In the rows, zero is written as 128.
Each path is a new rotation, seen through one point. The rows after it are directions, each followed by how far the rotation turns it, in deg/step (0 if it stays put).
Each turn is a multiple of 5 degrees from 10 to 175, or 0.
Each row of a path follows its step; steps can be skipped.
path 1
step 2: [129 131 130 132 124 126 137 135 138 131 123 125 125 129 128 124 128 131
 138 126 128 121 130 125 136 137 137 121 139 122 130 127 124 120 127 129
 136 128 122 129 124 135 130 130 129 130 120 128 126 124 122 129 119 127
 133]
step 3: [131 126 132 139 129 132 131 129 130 120 134 133 124 132 130 129 127 131
 131 129 134 124 131 125 135 140 131 130 127 115 130 120 135 130 134 132
 126 127 127 132 131 134 129 132 121 129 123 123 125 125 123 127 114 127
 125]
step 9: [122 124 129 134 133 133 123 135 129 124 131 126 123 124 117 136 133 123
 134 120 128 123 127 127 125 132 126 120 133 122 130 123 128 139 127 127
 121 127 126 123 121 137 131 123 126 137 129 128 128 123 130 136 122 125
 125]
step 10: [128 131 127 120 131 127 121 125 133 126 123 127 122 119 123 135 134 127
 133 122 128 120 130 124 125 136 130 119 119 124 124 131 126 133 128 123
 120 133 129 132 124 132 129 140 129 122 122 123 128 125 125 137 121 123
 128]
step 18: [129 128 123 130 128 124 123 138 131 132 119 130 132 126 125 131 126 123
 133 129 123 124 128 128 136 141 142 123 134 129 126 133 121 126 137 135
 132 129 130 124 128 135 131 124 126 134 124 127 123 122 131 132 128 123
 121]
step 20: [131 130 132 129 129 133 123 131 133 121 134 133 121 120 132 127 123 128
 128 125 126 115 134 121 132 129 137 122 134 122 120 120 128 133 128 126
 121 128 125 126 137 135 124 127 127 135 128 128 124 124 123 137 119 130
 128]
step 22: [119 126 132 126 127 128 132 129 128 127 128 129 128 122 120 132 130 123
 135 117 122 125 126 127 126 137 132 125 131 126 132 123 133 138 132 130
 125 138 126 131 118 134 129 142 133 128 122 127 123 125 124 135 123 131
 126]
step 23: [136 135 134 128 132 131 124 127 129 121 122 130 126 117 123 133 123 121
 131 123 128 126 127 136 126 139 139 123 130 130 124 123 129 123 131 133
 119 133 127 131 127 127 127 137 122 123 125 130 127 130 119 129 122 121
 123]
[129 128 126 128 130 127 129 127 127 130 127 126 130 129 129 126 127 130
 131 131 129 128 129 130 129 130 127 130 128 126 128 129 129 127 127 125
 130 127 128 124 127 128 129 126 127 125 129 125 128 128 128 129 126 127
 130] -> 25
[125 127 127 132 128 127 129 128 129 130 127 128 128 130 127 127 127 126
 129 126 126 129 126 128 127 126 130 129 130 126 126 129 129 127 129 129
 130 128 129 129 126 131 130 127 129 127 128 129 131 129 128 130 129 130
 128] -> 110
[127 129 128 124 128 126 125 128 127 127 129 129 130 129 128 128 128 130
 129 128 127 128 126 129 125 126 130 128 126 127 125 126 131 127 128 125
 129 129 128 131 129 127 128 130 128 128 130 127 128 130 126 130 126 129
 128] -> 115
[130 130 128 129 130 129 129 127 129 129 128 126 126 127 128 127 127 129
 125 129 130 128 129 125 131 130 130 125 127 129 126 127 128 127 127 128
 130 128 128 130 128 128 128 129 127 128 127 127 131 132 127 127 128 129
 131] -> 85
[127 128 127 128 129 128 127 126 130 127 130 127 127 130 128 131 128 131
 128 129 127 127 130 129 128 128 126 127 127 125 129 129 127 132 127 127
 127 126 129 130 131 130 127 127 129 128 128 131 130 129 129 128 126 130
 128] -> 65
[129 128 128 130 129 130 130 130 128 128 132 128 128 128 128 127 130 129
 130 126 128 127 130 126 128 124 127 127 126 125 129 128 128 127 130 125
 127 127 125 128 126 128 132 129 128 129 126 127 127 129 127 127 128 127
 128] -> 60
path 2
step 0: [130 134 127 123 135 130 128 129 116 120 125 123 124 132 128 126 118 130
 131 126 127 122 140 124 120 135 122 137 126 127 131 131 122 134 119 134
 121 131 129 123 134 127 133 130 123 117 124 136 124 124 128 118 135 128
 126]
step 4: [136 136 122 133 120 123 125 123 121 123 130 124 126 126 131 131 131 119
 121 119 137 124 135 132 136 129 127 128 129 129 124 129 133 132 130 131
 129 136 131 136 120 138 130 132 126 126 126 116 124 125 127 119 134 123
 120]
step 6: [130 129 130 124 125 138 127 128 122 133 130 114 136 118 122 138 122 127
 116 121 129 126 133 120 129 126 135 132 124 117 128 128 122 129 128 124
 132 132 129 125 134 135 124 124 131 123 138 134 122 125 130 127 126 131
 124]
step 7: [133 121 127 129 138 128 126 129 125 118 133 121 128 133 118 129 125 132
 121 137 122 130 124 122 127 139 126 131 129 128 134 127 125 131 133 128
 132 128 132 132 126 135 125 131 131 125 128 125 125 123 128 120 136 126
 108]
step 8: [123 124 128 127 131 133 123 119 128 134 125 132 128 127 122 133 131 119
 126 134 137 129 131 130 127 132 127 128 134 125 127 132 123 130 140 128
 129 129 116 133 129 119 135 130 131 118 123 136 120 131 137 122 140 129
 121]
step 11: [129 126 133 125 125 135 123 135 124 130 128 112 123 128 126 134 118 130
 131 118 135 119 140 127 127 126 129 129 124 127 130 130 125 134 125 124
 131 128 127 129 128 135 132 133 127 116 119 133 126 120 136 123 132 123
 128]
step 12: [132 133 120 134 135 127 120 124 119 121 136 124 122 129 119 127 122 136
 130 133 126 127 124 121 123 128 132 134 127 131 127 130 119 130 139 135
 125 137 131 134 127 137 130 127 126 122 130 128 125 123 141 131 123 124
 126]
step 23: [131 123 129 128 135 138 123 127 125 125 135 119 123 129 123 122 123 132
 133 125 125 124 132 122 130 127 127 126 130 132 117 129 127 135 147 136
 128 131 122 131 134 131 127 130 128 124 129 129 126 131 139 132 138 132
 121]
[128 128 130 126 129 128 128 129 128 126 129 126 126 127 128 128 129 129
 130 127 128 129 128 127 126 128 131 129 127 127 128 130 125 129 125 125
 128 128 125 128 130 130 129 126 129 128 127 127 127 126 126 129 126 128
 127] -> 70
[130 127 127 127 130 126 129 128 126 125 131 129 127 126 130 129 128 127
 128 125 128 127 129 130 127 129 129 129 131 131 129 128 128 127 130 128
 128 127 128 127 129 128 129 127 129 128 125 129 125 130 130 128 129 126
 128] -> 95
[128 126 128 130 131 126 128 129 125 129 126 125 129 129 127 128 129 128
 129 128 124 126 128 128 131 127 128 128 126 129 126 129 127 127 129 125
 127 129 128 126 129 127 127 128 126 128 128 130 129 126 130 127 127 128
 127] -> 65
[126 128 131 128 129 132 130 126 128 130 127 129 129 130 129 128 127 130
 129 126 129 128 129 128 125 128 128 127 129 129 125 129 128 128 128 128
 127 129 125 124 128 126 127 129 128 126 127 129 127 129 127 127 129 128
 127] -> 140
[131 129 127 129 129 129 129 129 128 127 127 127 129 128 128 126 125 129
 130 126 129 127 129 129 132 126 129 127 129 128 125 128 131 130 126 129
 129 129 127 129 128 131 129 128 128 127 127 129 129 130 128 129 126 129
 128] -> 60
[128 132 125 127 129 129 128 129 128 129 126 128 128 128 127 127 128 129
 129 125 127 127 130 131 127 128 128 127 127 127 130 125 128 128 128 126
 126 125 128 128 129 129 126 125 128 127 130 127 128 127 127 125 128 128
 129] -> 70
path 3
step 0: [126 135 118 131 134 131 130 137 132 115 121 128 137 129 122 124 121 123
 121 129 126 122 135 125 128 129 136 132 130 130 132 136 136 129 133 126
 122 132 122 132 132 123 133 131 125 134 132 142 133 133 135 131 133 126
 121]
step 1: [128 131 123 131 131 140 134 120 130 120 118 131 123 128 133 125 122 134
 126 123 125 125 135 125 127 133 132 131 124 128 130 137 127 135 130 119
 128 118 124 133 132 130 120 132 127 134 125 134 126 130 112 129 128 142
 130]
step 3: [121 135 123 122 128 126 130 139 136 121 127 122 135 132 126 136 123 130
 129 133 120 131 129 126 131 131 132 132 125 125 135 141 130 140 134 119
 121 130 129 137 131 135 122 121 125 129 128 135 127 129 124 136 122 125
 123]
step 5: [121 129 131 116 132 121 134 131 134 133 123 129 128 127 125 123 123 122
 122 132 124 120 123 130 126 138 128 138 137 134 134 134 127 126 134 126
 118 125 119 126 138 127 130 125 121 131 137 126 127 129 130 141 131 128
 131]
step 9: [127 130 129 140 131 129 120 129 140 130 121 125 131 129 140 125 128 130
 134 127 132 126 133 129 127 127 132 131 137 132 135 136 127 138 121 129
 136 124 127 136 129 131 124 128 124 136 129 132 124 117 127 134 132 138
 137]
step 14: [120 131 124 124 132 128 131 131 138 124 125 119 130 125 128 133 124 120
 132 131 126 126 133 131 130 133 135 130 120 120 122 137 131 134 122 125
 139 118 127 129 136 123 123 131 125 123 123 124 129 125 120 129 137 143
 133]
step 15: [129 129 130 118 130 121 129 130 135 127 120 117 122 122 122 114 119 138
 123 130 121 119 129 138 134 127 131 129 126 127 131 130 133 131 124 137
 137 130 130 129 135 125 126 123 126 130 121 137 125 122 123 128 128 123
 129]
step 23: [133 131 122 114 130 126 127 121 136 129 124 124 131 134 121 121 120 128
 124 135 127 126 126 126 132 119 131 129 128 144 126 127 126 128 135 133
 132 128 133 125 130 140 120 123 124 130 122 137 130 128 124 136 134 135
 124]
[130 126 128 129 129 129 128 128 130 126 128 129 125 129 127 130 129 128
 126 128 126 129 127 125 127 131 129 128 132 130 128 128 128 129 126 129
 126 127 127 128 128 126 127 131 128 130 127 129 127 127 129 127 129 127
 129] -> 90
[129 129 130 129 123 129 127 129 128 129 128 130 128 130 131 129 131 130
 129 128 126 128 129 129 127 128 127 127 127 129 131 130 127 127 129 126
 127 126 128 131 128 128 129 129 127 130 127 129 130 126 128 127 128 127
 125] -> 45
[130 128 129 125 129 129 126 129 127 126 126 130 128 127 131 130 127 128
 128 129 129 129 127 129 129 127 129 126 129 129 128 129 129 128 130 127
 125 127 127 127 127 130 127 126 127 130 127 127 125 131 130 131 127 129
 127] -> 20
path 4
step 0: [133 124 133 120 126 130 134 126 117 132 133 132 120 127 128 128 121 123
 134 128 124 129 132 140 143 131 132 139 128 123 129 123 129 125 129 138
 133 129 125 124 133 129 130 131 130 135 124 128 131 125 131 132 134 128
 118]
step 1: [134 124 131 127 121 137 121 127 121 130 136 132 128 123 128 121 123 129
 131 126 124 130 122 135 125 129 131 133 125 126 129 125 116 127 128 132
 123 131 120 134 136 139 134 128 119 128 135 125 134 114 128 124 122 130
 126]
step 2: [127 122 124 115 135 137 135 131 124 126 127 134 131 121 129 123 132 134
 137 129 129 132 126 134 129 117 129 128 130 138 126 127 124 130 129 125
 126 135 128 133 124 127 123 137 125 121 134 122 127 120 128 122 120 136
 129]
step 5: [141 131 129 127 125 142 132 127 125 121 140 130 128 123 133 124 123 125
 132 133 127 120 130 127 130 114 132 135 126 126 127 127 121 129 127 136
 130 128 125 128 126 134 138 139 124 125 131 124 122 132 132 126 124 131
 129]
step 9: [136 123 122 127 125 136 129 132 121 120 137 137 133 126 122 133 130 119
 127 135 128 123 120 125 124 127 129 136 125 125 132 116 123 129 128 139
 131 124 129 129 133 126 131 128 123 128 127 133 135 125 133 130 126 120
 136]
step 14: [130 119 125 124 130 129 130 134 120 126 135 139 132 124 123 124 126 135
 133 119 129 131 118 130 126 125 127 131 133 130 120 127 129 130 126 133
 130 132 119 136 139 136 126 130 123 128 134 128 133 121 131 117 125 134
 122]
step 18: [136 134 124 121 136 139 134 131 118 121 136 131 133 129 133 123 127 129
 133 130 128 126 128 132 127 126 136 122 128 128 127 122 130 126 127 128
 129 131 123 133 121 135 138 138 119 122 138 124 125 123 131 121 126 132
 126]
step 19: [128 129 132 117 137 133 128 141 123 125 126 134 126 122 129 119 129 117
 138 137 121 132 137 128 129 130 126 127 131 132 127 130 130 133 125 129
 126 132 120 128 130 125 128 135 132 132 128 133 128 125 137 128 121 135
 121]
[128 128 130 127 129 129 127 128 127 127 128 125 127 126 128 127 128 124
 130 131 129 125 130 127 127 128 127 126 126 129 126 129 128 129 125 124
 129 127 128 127 128 128 129 130 126 125 130 128 127 129 129 129 128 128
 129] -> 25
[128 130 131 129 128 126 129 128 127 127 128 127 129 126 129 128 127 127
 127 129 125 128 128 128 125 127 127 129 128 128 129 128 124 130 128 130
 125 128 130 128 128 127 128 130 128 131 125 128 128 127 130 128 125 127
 129] -> 175
path 5
step 3: [126 130 126 137 128 119 136 134 129 129 126 126 127 129 117 128 120 126
 130 136 124 129 131 127 135 136 137 121 118 135 131 126 121 127 123 130
 127 135 136 140 136 126 131 130 129 120 123 129 125 116 124 136 133 128
 130]
step 4: [128 133 126 133 127 125 124 127 123 128 128 118 137 138 131 131 136 133
 127 136 125 140 127 130 130 124 134 122 120 128 123 128 126 127 115 122
 134 124 126 118 120 136 122 131 128 120 129 138 119 128 124 124 131 123
 129]
step 10: [121 127 123 135 124 125 131 134 128 136 129 127 132 135 134 137 129 122
 141 133 141 125 138 129 130 135 127 130 127 128 129 121 136 132 126 128
 130 133 128 120 119 131 133 127 124 129 124 131 124 125 119 138 127 135
 121]
step 11: [127 135 126 122 126 123 121 137 124 126 130 128 124 128 124 116 132 129
 122 134 118 123 128 130 126 127 134 128 130 124 137 118 123 121 130 136
 133 127 123 119 118 132 138 127 122 121 118 123 122 125 122 131 129 131
 130]
step 15: [126 131 126 138 126 128 126 141 126 130 131 137 139 127 131 129 124 128
 131 130 133 128 134 130 131 123 121 134 123 122 122 125 125 119 122 119
 122 138 121 140 127 132 133 127 125 127 119 133 119 124 125 133 135 127
 126]
step 16: [132 129 121 124 135 127 127 133 122 135 125 121 125 142 122 130 126 128
 128 127 122 133 129 137 139 124 129 132 127 125 137 130 125 128 125 131
 131 129 119 126 124 134 134 125 111 127 127 130 132 127 118 129 120 121
 130]
step 22: [125 131 126 122 128 126 135 128 121 129 127 126 131 134 131 132 135 123
 124 122 138 130 129 134 128 132 123 110 129 129 124 130 123 125 123 122
 130 125 122 114 126 137 130 129 124 126 121 137 115 122 131 130 131 123
 128]
step 23: [129 123 129 132 128 128 122 128 130 127 140 135 125 135 117 132 132 126
 130 133 125 125 119 126 136 127 127 127 127 120 127 126 120 132 136 133
 120 118 132 127 125 129 137 124 118 127 124 128 119 113 133 131 130 132
 122]
[129 129 128 127 125 129 129 129 128 126 130 128 128 127 127 129 127 131
 129 127 128 132 127 126 128 130 125 127 124 127 128 128 127 128 129 131
 128 127 129 128 131 130 128 127 127 126 129 128 125 129 125 128 129 127
 127] -> 35
[126 127 130 129 130 131 130 127 126 128 130 131 126 126 127 128 126 127
 128 128 125 129 128 129 128 129 127 128 128 130 129 126 129 128 128 129
 128 124 129 128 126 127 128 127 130 130 128 130 127 129 130 130 127 126
 129] -> 65
[128 128 127 126 128 128 131 129 131 127 125 128 130 127 127 128 129 125
 128 125 128 126 130 129 127 129 128 126 127 130 132 127 126 129 126 127
 129 127 128 127 129 126 126 128 126 130 128 130 128 128 125 128 128 126
 127] -> 175
path 6
step 1: [127 126 126 129 135 126 131 121 137 127 127 133 136 121 124 126 138 134
 121 131 121 128 127 124 131 124 131 139 134 119 125 133 129 141 127 130
 121 121 128 135 126 131 126 134 125 126 130 134 133 128 133 130 127 141
 133]
step 2: [123 132 127 129 128 134 133 140 134 130 120 130 140 123 139 124 130 136
 124 133 121 133 121 131 123 136 134 123 128 129 131 136 123 127 127 128
 127 125 125 126 132 126 129 122 121 126 137 126 135 131 122 131 116 128
 126]
step 8: [137 132 133 130 127 137 124 127 130 129 122 120 135 128 129 128 126 133
 125 137 132 139 129 124 134 121 133 131 133 119 140 127 130 128 131 143
 133 128 126 137 126 127 131 126 128 125 121 125 125 131 136 121 126 127
 126]
step 9: [137 132 126 128 136 129 124 127 130 125 120 132 122 121 121 134 122 132
 120 128 135 132 127 119 136 139 139 139 123 127 130 137 128 131 129 123
 125 122 122 127 121 128 132 124 130 130 133 128 131 121 122 125 123 128
 131]
step 12: [135 132 122 128 132 134 125 129 133 127 124 123 127 122 124 137 121 127
 131 128 128 127 131 136 118 123 140 136 129 133 138 129 125 130 126 126
 124 134 125 139 122 121 135 127 137 134 127 126 130 122 138 133 127 130
 128]
step 13: [130 123 117 132 129 129 116 130 129 123 120 120 130 132 130 129 125 136
 132 131 137 130 124 129 138 120 127 128 125 120 134 136 134 134 128 136
 131 127 125 120 125 120 134 129 132 125 141 128 128 127 131 127 129 133
 135]
step 20: [131 119 125 123 133 129 130 131 123 121 127 125 138 132 123 135 117 129
 134 120 123 130 130 126 128 126 137 125 126 125 130 127 123 131 131 126
 129 142 126 125 123 126 128 129 125 118 130 138 126 126 137 123 120 123
 119]
step 23: [122 129 125 122 129 122 127 117 119 121 129 124 123 130 129 137 128 128
 137 118 125 135 121 128 123 123 125 131 128 136 137 126 131 123 131 128
 129 126 134 128 131 132 132 136 119 131 134 136 125 131 135 125 131 123
 117]
[128 127 126 129 126 130 127 131 129 129 128 128 128 132 126 128 127 128
 128 126 128 127 127 129 126 128 129 127 129 131 129 126 125 127 130 126
 128 129 126 128 126 127 129 127 125 126 127 127 128 131 129 128 127 129
 130] -> 145
[128 128 129 125 128 131 127 129 129 127 127 130 130 127 126 126 125 127
 127 128 129 129 130 128 127 130 129 130 129 125 127 129 129 127 129 128
 128 126 129 126 130 128 126 128 126 125 128 128 127 129 128 125 127 124
 129] -> 60
[127 130 129 129 129 128 128 129 128 130 131 130 126 129 127 126 128 128
 124 126 129 130 128 125 130 127 127 129 127 128 128 126 130 126 127 131
 128 128 128 130 127 129 128 129 128 128 128 127 129 127 129 127 124 128
 127] -> 40
[130 131 128 129 127 131 132 126 128 126 128 128 127 129 129 130 129 128
 130 125 127 127 128 127 126 128 126 127 127 128 129 129 129 126 127 129
 129 128 130 130 128 126 128 130 127 125 126 127 127 127 127 128 128 126
 127] -> 90
[127 128 130 127 126 131 126 126 128 128 129 125 127 128 127 128 127 128
 126 129 127 129 127 129 127 128 127 128 130 127 128 126 126 128 128 128
 124 129 129 129 127 130 132 130 126 129 127 129 127 125 128 127 129 127
 128] -> 95
